(in the rows, 128 means zero)
Each run below is a few steps of one of 8 hidden systems, one row a step.
K_723, run 1:
[[ 66  93 102  96 200 197 148  96 145 106 110 126 182 126 166 124 132 155]
 [ 96 164 122 124 101 105 113 116  42 170 176 161 146 133 167 107 136  76]
 [152 130  61 139 104 155 110 106 124 101  93 122 122  62 141 196 169 105]
 [129 172 110 156 130 130 198 106 105 154 136  56 141 128 162 105 152 165]
 [115 153  94 107 145 135 101 119 108 153 110  73  43 148 108 114 135 108]
 [164 141 142 107 164 115 167 104 113 158  71 121 115  70  79 109 119 141]
 [182 141 177 114 105 115 138 175 156 170 136 107  84 120 113 132  95 132]
 [178  58 156 117 151 110 118 132 185 126 135 124 101 139  96 109 110 151]
 [128 111 188 129 147  80 142 156 169 119 162 173 148 167  92 106 114 117]]
K_76, run 2 (9 x 18):
[[101 153  74 177  68 139  99 108 176 116 110 156 125 155 102 131 198 126]
 [ 96 148 144 129 109 185 105  97  45 148 153 124 158 124 122 185 163 114]
 [141 160 123 120 112  96 121 162  56 122 139 102 111 105 174 130  79 103]
 [165 132  72 148 130 102 165 120 140  97  84  82 121  79 160 109 119 159]
 [115 172 114 145 131 143 167 101 145 162  96  86 113 141  99  94 158 167]
 [125 130 142  89 142 171 101 115 110 174 101 108  80 128  88 130 123 133]
 [158 113 175  86 172 122 145 142 126 148 116 139 125  92 101 134  88 122]
 [158 101 161 114 147 107 150 162 201 126 135 131 120 138 117 120 105 137]
 [127  72 141 122 148 131 120 113 184 133 161 157 136 166 110 113 153 128]]
K_771, run 3:
[[128 138 133 109 168  96 144 172 137  96 143 111 109 126 140 163 107  83]
 [141 101 124 107 157 113 156 133 178 143 139 128 126 129 158  79 109 141]
 [138 111 125 131 103 122 107 107 155 157 135 179 130 130 105 109 160 114]
 [127 117 130 119 123 156 112 132 129 122 144 144 142 113 131 188 150  98]
 [120 119 130 116 142 127 143 128  99 131 164 121 151 125 177 128 122 114]
 [129 134  79 139 123 104 140 107 120 130 126 129 131 113 160  95 141 120]
 [122 154 101 137 126 147 150 105 132 146 110 118 133 111 123 136 164 130]
 [119 154 128 119 118 161 127 126 104 159 130  93 109 133 134 140 135 132]
 [145 133 123 119 133 121 123 122  91 140 118  91  98 115 123 120 112 130]]
K_710, run 4:
[[179 144 125  99 141 109 152 137 111 136  68 141 123  26 127 143  89 114]
 [183 126 167 141 116 108 186 146 165 166 172  94 132 128 147 124 134 142]
 [135  64 121 134 144 128  96  99 162 125 166 108  95 186 107 108 159 135]
 [ 99 121 119 100 181 111 118 116 124 109 113 173 129 123  98 134 137  78]
 [125 142 126  95 130 131 137 172 160 135 123 164 138  90 170 148  99  90]
 [159  94 127 140  89 124 127 119 134 145 164 149 158 116 172 112 129 143]
 [124 122 110 167  98 105 108 105 103 112 163 137 135 152 129 130 167 108]
 [ 86 153  88 128 139 153 123 123 104 106 123 114 133 127 150 156 149 108]
 [106 165 102 116 118 156 138 118 103 159 105 118 129 106 157 111 125 137]]
K_473, run 5 (9 x 18):
[[164  75 134 128 170  88 152  48 119 163 124 171 152 105  75  69 163 131]
 [ 91 170 137 131 113 129 122 165 187 120 140 186 137 146 103 186 168  66]
 [139  45 129  91 155 170 113 114 140 124 170 137 158 107 186 154 123 125]
 [108 127 102 147 107  73 118 111  93 137 173 176 150 148 165  75 141  92]
 [118 140  66 158  90 145 107 124 121  76 100 143 154  88 159 172 147 125]
 [ 93 158 115 137 117 172 157 107  84 155 145  92 164 131 184 117 136 160]
 [119 163  96 139  90 135  90 125  63 137 125  81  82 135 143 128 122 124]
 [154 159 129 146 137 126 162 109  67 122  93  70 125  88 105 145 128 154]
 [136 183 136 122 143 129 169 145 141 168 111  63  77 133 109 129 137 128]]
K_41, run 6, 9 rows:
[[137 109 144 131  94 114 107 136  93 129 146 172 168 109 159 112  92 136]
 [145 126 114 187  90  89 132 117 110  83 130 132 164 125 126 126 143 151]
 [ 91 160  98 155 121 147 151 111 118 118 114  93 145 150 143 110 145 166]
 [103 163  93 120 103 156 106 119  98 148  98 123 112 115 144 115 121 132]
 [161 141 131 129 104 141 122 124  97 135  87 123 125  77 112 145 114 146]
 [166 139 144 145 103 121 141 144 136 135 113  86 109 121 116 125 109 166]
 [140 113 121 127 132 126 111 133 156 127 111  93  80 152 110  98 111 154]
 [117 125 147 108 152 127 112 141 152 126 103 138 101 146  82 117 108 131]
 [122 118 166 112 134 130 114 169 164 114 127 156 129 140 109 150  99 119]]
K_41, run 7:
[[143  93 153 115 167 155 114 101  68 114 111  61 108 132  93 127  97 176]
 [125 177 132 119 137  76 141 186 144 115  99 113  80 137 118 101  77 114]
 [145  90 116 112 141 143 120 145 218 110  90 150 114 111 115 131 115 146]
 [122 112 194 121 118 127 113 136 148 159 158 166 141 171  83 109 122 140]
 [108  96 145 140 124 123  82 160 127  71 163 140 136 170 125 164 114 111]
 [ 93 111 130 127 165 108 146 133 115  90 138 155 187 136 157 108 102 132]
 [ 99 149  96 158  91 106 129 129 135 114 137 177 170 128 159 119 148 110]
 [110 133 105 155 101 164 128  90  93 126 132 138 180 112 148 146 163 150]
 [118 171 110 151  88 137 136 110  53 146 130  99 143 115 155 124 134 141]]
K_473, run 8:
[[149  96 130 163 112  97  75 114  60 106 173  40  64 196 108 107 121 152]
 [120 172 113 145 196  75 180 134  93  60  65  91 123 107  85 130 105 133]
 [129 177 137  78 159 157 179 161 192 181  69 113  93  97 125 118 105 139]
 [173  87 181 102 111 147  93 107 154 204 139 146  87 139  66 115 134 137]
 [158  95 189 149 138  83 122 139 148  99 169 156 140 159  60 162 147 100]
 [127  89 123 111 181  97 152 164 205  79 148 149 147 131 157 139 113 100]
 [103  86  95 106 141 119 112 114 168 135 128 200 152 126 164  69 118 115]
 [ 99 121 117 148  71 144  80 116 114 117 134 210 186 122 138 137 138 124]
 [109 127 123 161  76 156 111 145  92  96 165 128 186 132 190 162 121 148]]
K_266, run 9:
[[131 135 132 141  81 142 114 153 122 151 182  82 106 167 166 133 129 135]
 [132 103 110 104 157 137 101  94  75 120  99 134 119  91 114 130 123 120]
 [119 178 137 160 126  86 170 142 127 113 125 123 148 139 112 117 135 125]
 [136 124 106 106 133 164 137 138 166 141 112  99 104 114 157 132 120 143]
 [137 115 155 127 128 119 116 107 112 159 140 139 121 146  91 102 133 134]
 [144 140 133 136 119 113 121 157 128 104 129 118 115 120 122 166 120 110]
 [133 101 128 109 168 124 148 120 142 119 129 128 143 117 136 115 119 134]
 [125 128 120 136 105 110 112 141 144 129 144 141 118 152 135 103 126 121]
 [130 116 126 123 123 145 114 127 135 122 123 148 137 112 120 158 138 119]]
K_76, run 10 (9 x 18):
[[151 118  76 142 100 147 121 158 184  81 101  95 111 101 176 160 120 147]
 [115 142 123 148 133 130 173  72  97 167 135 118 164 135 126  79 165 159]
 [123 158 114 126 102 131  79 139 111 136 105 117  68 144  92 137 127 112]
 [143 119 139 101 170 152 156 116 102 123 105 111 153  76 131 158 111 138]
 [137 152 145 125 126 102 156 160 157 151 131 114 111 145 129  88 100 138]
 [148  82 116 122 137 143 108 108 164 130 117 125 110 125 106 124 142 146]
 [110 134 167 122 155 120 142 124 127 140 141 151 145 146  93 130 139 113]
 [124 110 139 111 123 138  98 163 151 119 151 140 117 139 142 151 110 109]
 [138  99 128 134 132 108 137 120 128 119 151 157 166 120 149 121 131 122]]
K_723, run 11 (9 x 18):
[[ 88 184 132  64 146 184 114 150  63 168  86 101  92  99 145 137  72 120]
 [217  98 120 124  95 113 115  97  80 159 104 117 106  47 134 108 105 146]
 [198 143 149 178  85  80 147 145 160 124 133  82  89 138  78 137 148 151]
 [116 116 156 116 182 135 141 154 192 111 106  86  93 177  86 107 102 165]
 [112 109 183  89 160 104 116 149 134 149 130 178 131 152  99  75  71 128]
 [155  90 169 119  94 117  87 160 158 117 142 210 155 105 111 159 105 106]
 [137  83 148 156 100 132 131 144 167  87 176 158 192 142 158 155 132 146]
 [ 66 113 103 150 129 128 105 127 127  78 173 140 161 192 164 127 146 115]
 [ 55 152  75 135 138 144 117 104  91  95 112 165 175 124 158 134 148 104]]
K_266, run 12:
[[218 100 100 139 106  26 106 163 157  91 134 128  56  95 124 137 117  68]
 [134  66 112 107 218  97 160 107 221  94 130 163 136 127  99 136 174  90]
 [ 80 113 145 104 121 121 100 176 197 150 206 176 125 206 162 119 133  74]
 [126  86 128  91  99 156  68 129 121 139 148 228 166  78 161 171 122  72]
 [128 125 118 173  92 100 148  97  81 111 182 179 222 108 173 147 170 105]
 [ 82 150  34 148 108 159 130  96  92 116 139  99 150 119 217 131 171 115]
 [ 59 196  83 127 130 172 143  67  56 180 100 121 144 124 134  97 173 129]
 [115 239 133 135  94 162 170 129  64 192  96  75 114 101 125 143 144 138]
 [180 167 142 111 156 140 188 100  76 193  89  41  85  76 115 115 123 159]]
K_710, run 13, 9 rows:
[[145 154 120 132 170 117 188 156 130  97 135  61 123 107 155 179 135 110]
 [109 114 111 108 159 154 152 108 178 166 132  95 108 163 148  68 136 163]
 [150 115 125 119 121 117  96 102 140 150  97 171 101 114  63 117 147 115]
 [155 127 170 105 148 125 142 154 121 130 145 138 138  96 116 188 121  90]
 [134  91 130 110 145 120 134 146 147 134 171 111 123 145 182 101 102 129]
 [133 101  89 147 123  91 116 106 148 106 127 160 132 131 127  93 146 119]
 [109 150 122 133 118 132 131 133 139 117 132 165 152 116 123 169 157  91]
 [110 128 121 114 108 167 112 134 108 148 151 129 141 124 172 144 123 124]
 [138 128 102 145 101 115 117 107  80 133 132 122 130 114 150 102 127 136]]
K_771, run 14, 9 rows:
[[186  78 117 154 115 121 146  98  97  72 150 154 215  39 170 204 149 116]
 [ 77 160  95 178 120 108 179 113 106 117 203  91 180 182 202 114 182 118]
 [ 66 146  16 127 133 179 114  67 102 130  82 100 119 121 179  85 159 146]
 [105 230 120 126 117 163 166  96  45 184  70 119 139  71 106 139 150 127]
 [161 196 127 141  72 152 135 163  88 158 104  25  69 106 142 156 106 158]
 [177 121 152 135 158 106 144 107  84 138 113  25  62 147  72  93 109 182]
 [132 152 151 118 166  78 122 163 168 125  90  99  36 182  29 103 107 119]
 [153  93 191  74 172 137 112 183 218 131  98 144  81 135  65 136  70 139]
 [169  57 224  99 123  93  96 171 190 140 178 206 134 150  89 123  80 112]]
K_475, run 15 (9 x 18):
[[142 141 104 128 112 157 154 137 182 121  87 147 152  75 146 153 138 144]
 [113 137 145 141  99 157 138 111 110 175 164 111 146 161 144 104 144 160]
 [125 120 102 141  99 121  73 125  85 104 130 124 104 137 127 136 126 114]
 [123 143 123 133 161 120 159 125 100  92  92 109 149 100 123 137 112 147]
 [130 168 124 121 116 125 148 149 151 158 113 107 101 125 134 106 114 137]
 [140 105 133 120 121 151 105 103 128 156 116 128 109 125  98 121 138 144]
 [134 129 166 143 124 113 122 134 111 115 136 125 132 146  87 146 126 131]
 [141 108 136 114 147 120 129 156 153 114 133 115 115 130 134 140 103 123]
 [133 108 136 117 149 112 140 125 152 139 136 151 136 131 127  97 123 126]]
K_475, run 16:
[[197  76 169 105 153 119 138 131  74  99 118 130 166  40 141 170  69 139]
 [179 132 124 171 109  49 183 146 178 122 140 105 126 140 146  61 118 159]
 [ 89  99  79 126 134 164  91 110 198 122 115 127  96 175 116 104 163 140]
 [ 63 152 168 108 148 156 114 127  89 131 138 171 170 152 102 152 130 107]
 [159 134 141 117  93 124 121 173 109 122 139 145 142  83 168 171  90 107]
 [164  94 108 148 121 108 153 102 125 126 132 105 147 110 162  86 128 168]
 [ 97 152  90 162 107 111 117 121 143 112 120 118 112 168 121  96 150 138]
 [ 83 152 120 107 145 177 113 130 112 123 100 121 129 125 120 155 125 128]
 [138 155 157 114 120 128 138 140  85 155 127 128 136 103 129 128  99 127]]

Name the system that made each run.
run 17, 2 rows:
[[122 169 140 140 181  53 195 160 109  89 149  97 136 141 134 131 117  92]
 [127 118  78  83 159 132 145 144 201 146  97 130  92 109 176  83 103 121]]

K_266
run 18 (2 x 18):
[[134 105 143  98 223 111 158 111  85 105 127  85 119 116 113 139 111 116]
 [139 164 121  96 153  84 164 152 164 165 103 153  95  94 123 103 119  79]]

K_473
run 19, 2 rows:
[[169  95 144 153  81 133 121 122 168 143 145 144 144 125 119 129 143 159]
 [105  98 134 151 123 126 103 126 126  99 167 117 141 185 130 122 132 142]]

K_475
run 20:
[[177 106 229 139 103 132 108 149  76 111 148 138 163 106  71 201  96 148]
 [166  78 119 153 148  75 140 150 108  44 143  87 149 118 172 122  80 152]]

K_266
run 21:
[[111 108  90 113 191 100 153 130 155  90 120 105 116 141 157  87 108 124]
 [105 149 113 118 134 119 135 121 170 153 111 184 131 122 111 106 154  98]]

K_41
run 22, 2 rows:
[[150 144  64 111 127 101 126 159 106 119 128  65  66 101 210 121  99  97]
 [156 148  83 146 131 113 164  61  98 157  73 104 120  84 105  81 160 156]]

K_473
run 23, 2 rows:
[[164  66 116 126 126 111  63 107 132 102 131 166  99 111  85 168 155  84]
 [118 126 148 134 166 107 190 122 140 119 159 165 201 112 144 143 153 105]]

K_473
run 24 (2 x 18):
[[ 73 146 105 136 130 157 135 127 165  99  80 160 174 131 129 109 120 166]
 [ 85 135 152 111  94 182  89 151 107 147 136 142 147 145 147 129  91 152]]

K_473
run 25:
[[137 162 115 121 132 101 153 123  80 154 105  95 108 107 145  76  97 141]
 [158 142 106 127 132 133 140 123 153 127  64  95  92  93  99 126 120 157]]

K_76
run 26:
[[171  92 138 208  69  99 108  80 114  74 127 182 195 108  65 158 174 155]
 [ 92 143 128 156 133 142 147 184 155  63 166  58 140 186 179 166 114 149]]

K_475
run 27:
[[ 91 105 112 122 117 142 120 148 190 130 159 169 157 159 180 104 124 126]
 [110 107 121 128  72 165  69 113 112 145 151 184 159 125 143 145 145 118]]

K_266
run 28 (2 x 18):
[[ 80 117 115 161 123 105 120 137 141  72 118 147 171 173 142  68  95 175]
 [ 65 155 123 143  79 148  72 135 107 110 114 184 156 159 113 126 123 131]]

K_723
run 29, 2 rows:
[[149 100 145  79 150 156 101 136  88 129 110 136 124  75 134 163  85 116]
 [182 129 155 156 116  69 169 130 123 132 132 132 148 107 114  97 115 149]]

K_475
run 30:
[[164  82 119 123  64  97  65 144  93 137 199 179 130 107 199 138 113  72]
 [147 103  67 191 108 110 141  91 166  66 131 136 168 113 131 162 206 123]]

K_723
run 31, 2 rows:
[[105 161 165 144 104 125 123 146  94 116 158 163 166 135 113 180 141  92]
 [153 103 107 122 125 133 136 151 135 107 152  98 132 104 195 151 110 124]]

K_473
run 32 (2 x 18):
[[106 168 106 168  58 120  85 132 126 162 130  84  58 215 104  58 132 166]
 [123 124 154 122 160 162 105  89  98 116  55 129 117 121  16 139 128 169]]

K_723
run 33:
[[124 122 164 187 120  62 128 115  88  88 127 122 152 185  69  65 103 188]
 [ 90 163 146 133 110 131  83 189 143  71  75 156 119 150  82 153  80 136]]

K_723
run 34 (2 x 18):
[[108 112  72 150 133  85 136 111 142  88 154 180 174 121 175 123 166  78]
 [ 81 161  72 138  82 156 116 128 140 135 145 170 156 123 185 152 173  87]]

K_710
run 35, 2 rows:
[[121 145 131 113 136 100 120 187 134  87 119 137 118 121 148 141  71 103]
 [147 108 123 112 139 133 156 117 162 141 103 147 150  90 145  99 111 157]]

K_475
run 36:
[[129  44 111 141 148 128 134  62 160 133 180 152 173 155 144  89 181 140]
 [ 65 172 132 138 142 113 133 134 105 116 172 156 150 172 119 169 178  53]]

K_723
